(in the rows, 128 means zero)
Each path is a new rotation, seen through one point. The rows after it are directions, each followed by how far the rotation turns it, in degrees each step (0 if it stays put).
Each turn is a multiple of 5 degrees from 10 to 175, or 0.
Each row of a path follows its step; steps can be skipped.
Path 1:
step 1: [124 130 118 124 122 131 112 143 130 134 134 113 124 139 125 121 124 146
 125 130 123 136 141 145 115 132 119 114 130 112 119 124 125 133 126 141
 130 126 117 135 132 124 133 131 119 130 124 130 138 119 122 131 135 134
 129 140 131 120 144 133 133 120]
step 2: [123 123 117 127 128 136 119 134 123 138 125 128 132 139 123 109 114 148
 126 135 129 135 131 134 117 128 131 121 122 118 105 129 124 127 140 132
 134 120 130 141 116 125 122 125 131 126 136 138 116 133 125 128 115 134
 140 122 132 117 137 125 134 130]
step 4: [116 136 127 114 125 127 125 135 124 126 133 126 148 138 133 141 121 137
 116 123 129 130 138 133 131 147 115 118 135 121 129 124 127 120 142 121
 139 113 137 125 115 129 125 132 131 121 122 125 137 122 140 137 134 121
 126 129 128 143 129 124 119 117]
step 5: [123 135 122 121 129 124 136 127 131 127 136 124 133 126 148 126 132 149
 127 133 137 135 135 131 117 142 139 111 136 127 128 125 132 122 153 121
 143 122 141 128 134 117 123 134 129 128 110 131 129 126 124 121 123 127
 127 124 129 138 136 125 129 124]
step 6: [132 122 125 132 137 127 135 123 134 119 120 126 114 123 137 117 136 131
 118 132 136 145 137 124 124 135 125 118 121 131 139 119 128 130 142 129
 146 117 135 138 128 122 111 137 142 120 127 146 129 130 112 123 131 126
 133 132 133 127 128 132 135 116]
step 7: [133 131 127 138 119 130 117 134 133 122 120 127 123 131 124 130 133 123
 118 133 133 122 132 138 121 130 107 122 138 126 136 121 129 134 139 124
 127 113 133 140 119 128 119 135 138 132 129 141 142 119 123 131 135 126
 127 129 140 123 131 147 148 112]
step 9: [112 131 132 125 132 115 125 137 130 139 130 117 124 137 130 121 136 133
 125 124 131 138 135 130 111 138 126 131 113 112 127 145 130 134 124 128
 137 121 136 129 138 132 127 119 135 129 134 127 122 117 115 138 115 133
 137 141 138 124 137 120 138 121]
step 10: [122 126 133 128 125 114 131 146 121 133 139 125 135 144 136 120 127 127
 116 126 138 131 139 127 120 139 123 132 120 118 122 118 112 133 126 140
 137 122 128 147 112 134 138 125 142 121 129 128 118 126 128 137 129 128
 134 128 140 131 135 134 133 121]
step 11: [129 138 135 121 133 123 127 145 123 126 136 137 126 142 129 129 121 139
 127 142 141 114 134 137 123 133 133 110 125 135 125 124 120 120 143 132
 136 123 144 141 111 136 138 132 133 139 127 124 123 127 123 131 126 116
 133 122 136 126 130 136 122 135]
step 12: [124 135 128 116 140 126 118 132 125 123 130 129 125 134 127 131 123 145
 116 143 132 133 132 127 124 125 126 110 115 132 142 139 128 121 129 128
 147 120 140 119 122 129 119 141 131 126 124 134 126 113 120 138 138 114
 130 134 122 124 134 125 116 134]
Speeds:
[128 128 129 130 128 130 134 129 125 127 129 131 126 125 129 124 129 127
 127 126 127 128 130 127 126 127 130 130 127 129 122 125 130 128 126 131
 128 129 128 131 125 127 127 129 130 129 129 132 128 131 129 126 128 126
 128 128 130 126 132 127 130 125] | 90
[127 131 127 127 129 129 130 127 125 134 129 130 131 127 127 127 128 126
 133 125 131 130 123 127 129 132 127 130 129 125 127 131 126 128 128 128
 126 125 128 127 128 130 129 128 128 128 130 127 125 129 131 130 127 128
 130 131 129 130 128 128 131 126] | 60
[126 128 130 128 127 129 126 128 129 129 129 125 128 126 131 126 130 127
 127 127 129 128 125 129 125 127 123 131 126 130 128 127 132 125 128 131
 131 127 129 129 128 124 129 126 124 130 132 124 127 126 128 124 131 127
 131 127 131 127 125 129 130 128] | 40
